Z: rows in 3 groups, each row roughly a mix of its group's directions:
Z (95 x 10):
[[ 10  39 -11 -18 -33 -31 -16   7 -19  66]
 [-29   0  52 -32  22  28  51   1  14 -19]
 [-74  13  37  30  -1 -17 -17   5  21  11]
 [-22   9  48 -17 -31 -19 -24  32  51  20]
 [-34 -26  41 -28   2  24 -33 -16  14  53]
 [ 10   0  30  12  28 -18 -76  30  11  -6]
 [  6  -5 -18  -3 -61  -4   6   9 -34 -60]
 [ 32 -21  44 -26   0 -16 -46 -15 -40 -28]
 [ 14  15 -20   8  11 -56  21   1 -20 -64]
 [-40 -15 -67  13  -1 -19 -37  -5  -2  30]
 [-30  -4  46  29  10  15  23 -42  -3 -51]
 [  9  35 -63 -31 -19 -19  38 -27  -1  -6]
 [  4 -18  10  -5  44  42  39   3 -43  40]
 [-48 -15  48 -11  38  33  11  14 -35  -5]
 [ 67  -3  31  27 -32   5   8 -25  34  -1]
 [-39 -19  11 -32   9 -63  18 -36   6  20]
 [ 11  67  15   3  -1  23  29  11  52   5]
 [ 13 -26  38  63  45  -2 -19 -10  16  10]
 [ 25  17 -56  44  -5  -7 -42  18   2 -31]
 [ 29 -49  12  42  13 -20 -29  22   2 -46]
 [ 26  -1  49 -29  16 -26  12  -1 -48 -43]
 [ 13  17 -48 -58  14  43  -4 -25  -7  17]
 [ 24  49 -50 -22  11  12 -11 -44 -24  14]
 [-35  21  47  16 -18 -18  18 -61 -18  -6]
 [ 50  29  16  10 -24  34 -27  20  42  28]
 [  0  -6 -28   8  33 -13 -70 -15  36 -23]
 [  9  22 -56 -18  38 -29  44 -16  -9  24]
 [-22  23  32   2  20  58  -9  32  -3 -46]
 [-50 -35 -19   6  -4   1 -35  -6  37 -48]
 [-10  11 -51  33   9 -53  13 -30  11 -33]
 [-31  53  39 -12  -2  35  36  19  14  22]
 [ 38  44  -1  16  20 -21  10   6 -27 -62]
 [ 70   2  24 -45  -2 -26  12  22 -15  -5]
 [ 14 -26   8  29  24 -35  65   2  32  18]
 [-75  27  11   8   2 -37 -24  22  -9   6]
 [ 31  -3  11   5  20 -71 -46  -9 -19  -8]
 [ 24 -69   8 -23  -5 -34   4 -43  -6   6]
 [ 26 -25   3 -28 -39 -50   0 -26  32  36]
 [-49  -6  37 -34   3 -27  28 -45 -20  13]
 [ 21   8  10   0 -30  70  -8   3  23  46]
 [-28 -65 -44  -3  23 -18 -10 -23   8 -23]
 [ 12 -67  35 -10  26  -1   6 -18 -24 -40]
 [ 42   3 -44  23 -26  11  31  18 -17 -50]
 [-30   5 -47 -19 -25 -21  -7  16 -40 -51]
 [ 29  18  15 -21 -65  19 -25  15 -34 -28]
 [-24  33 -15  17  39 -51  23  13   3 -46]
 [ 85  24  -3  11  -6 -25   6  -5 -22   4]
 [  0  16  -6 -12   8 -23  53 -24 -41 -55]
 [-20 -30 -38  42  15 -11 -41  42  21  19]
 [-25 -43  -4  21  -5  49   4 -40  35 -30]
 [ 24 -24 -27  24  54  -4  35  -5 -51  -3]
 [-15  26 -27  53  15 -51  -3 -38   6 -17]
 [  5  17  20 -12  36 -56   0 -36 -45 -21]
 [  5  -8  35  52 -33  28   2 -46  17  28]
 [-47  17 -19  22  40  36  30   1 -42 -13]
 [ 18  24 -42  28 -18  55  47   5  -5   8]
 [ 43  41 -18  26 -24  45  12  17  33  21]
 [  6  39 -23 -44 -45  -2  36   6 -41   5]
 [ -4 -52  44 -14   2  27  39 -34  30   9]
 [-57   1   0 -34  22 -11 -35  51 -15   8]
 [-45   5   7 -11  43 -34  19 -41 -39  16]
 [ 20  20  43  -8  34 -47 -52  -8 -11 -12]
 [-53 -15  38  37 -34 -15  -8  23 -12 -33]
 [ 51  -6 -27 -22  16  20   7  57  31 -18]
 [  4 -23  33 -11   5  13 -71  30  34  -8]
 [-22  31  30   1  25 -17 -28  38  54 -26]
 [ -8  34 -58  11 -25  -5 -21  16  23  50]
 [ 16 -21 -69  -7 -16 -27 -26   3  23  38]
 [-36 -19  25 -42 -48  16 -11  37  29 -11]
 [ -3  72  40   8  -8  11  29   7   4 -35]
 [-19   6   7  22 -33   7 -17 -23  -5  79]
 [ 45  23 -37  26   3 -61  -3 -14   0 -22]
 [ 11 -50 -31   8  13 -38 -40 -15 -39 -22]
 [-29 -38  41 -40 -22  49 -12 -10   3  19]
 [-52  25  29   6  25  48  31  17  16 -19]
 [ 41 -43   5  12  54  11 -45  12   8  -7]
 [-34  11  35  10 -15  -3  64  13 -30  34]
 [-64   0  -9   0  -6 -23  23 -57  21 -12]
 [ 50 -16 -24  19  -1  27  35 -55  16 -11]
 [ -8 -58   2 -19   3  11 -24  23  58 -27]
 [ 35  -4  27  -4  -1 -33 -54  29  17 -43]
 [-46  -4 -37  24  29 -48  10  30  22 -24]
 [ 14  29  20  44 -10  64   5  26  30   6]
 [ -7  -8  59  22 -43  -4  43  28 -23   6]
 [ 46 -16 -54  34  -6 -24  -1  -4 -44  -7]
 [-55 -31   5  -1 -11 -11  10 -56   7  39]
 [-29 -15  21 -32 -18  -4 -48  60  -4 -19]
 [ 42  18  33 -15  19  34   4  62 -15  -9]
 [ 27 -14  15   3  18 -27  -1 -12 -27 -77]
 [-29  -6 -54  13   0  -2  66 -10 -23 -13]
 [ 25  18  26  -1 -19  23  47 -18  61 -20]
 [-23  17 -31  33  -8  -5 -53  12 -39  41]
 [-36  19 -34  42   3 -41  -1 -41  25 -24]
 [ 50  29 -36  21 -22 -29  18  -3  34  34]
 [-24  -7 -12  -3  12 -79   6  11  28 -30]]
one row of each group, then the others: which group is each in?
[-29  49  38 -28  11  14  48  11  14 -27]  U
[ -1  44  23 -15  -8 -48  26  33  -8  47]  F
[ -6  13 -25  -1 -14   5  63   8  -4 -63]  R

[-12 -22   5  43 -25 -21 -31 -55 -28  27]  U
[ 50  14   4 -46 -20  37 -42  14 -24   2]  F
[ 38 -41  26   7 -31   9   1 -28  12  57]  U
[ 25 -13 -37  39  11  10 -13   4  25 -66]  U
[-73 -29  10   3   6   0   8 -47  -5  23]  U
[ 28 -19  33 -32 -36  36  49  23  -6  19]  F
[ 27 -21   9 -58  16 -47   0  11 -42 -11]  U
[ 18 -24  44 -11  -4  38 -65  13 -15  -1]  R
[ 24 -14 -39  17  -6 -80  -4   0   9  -1]  R
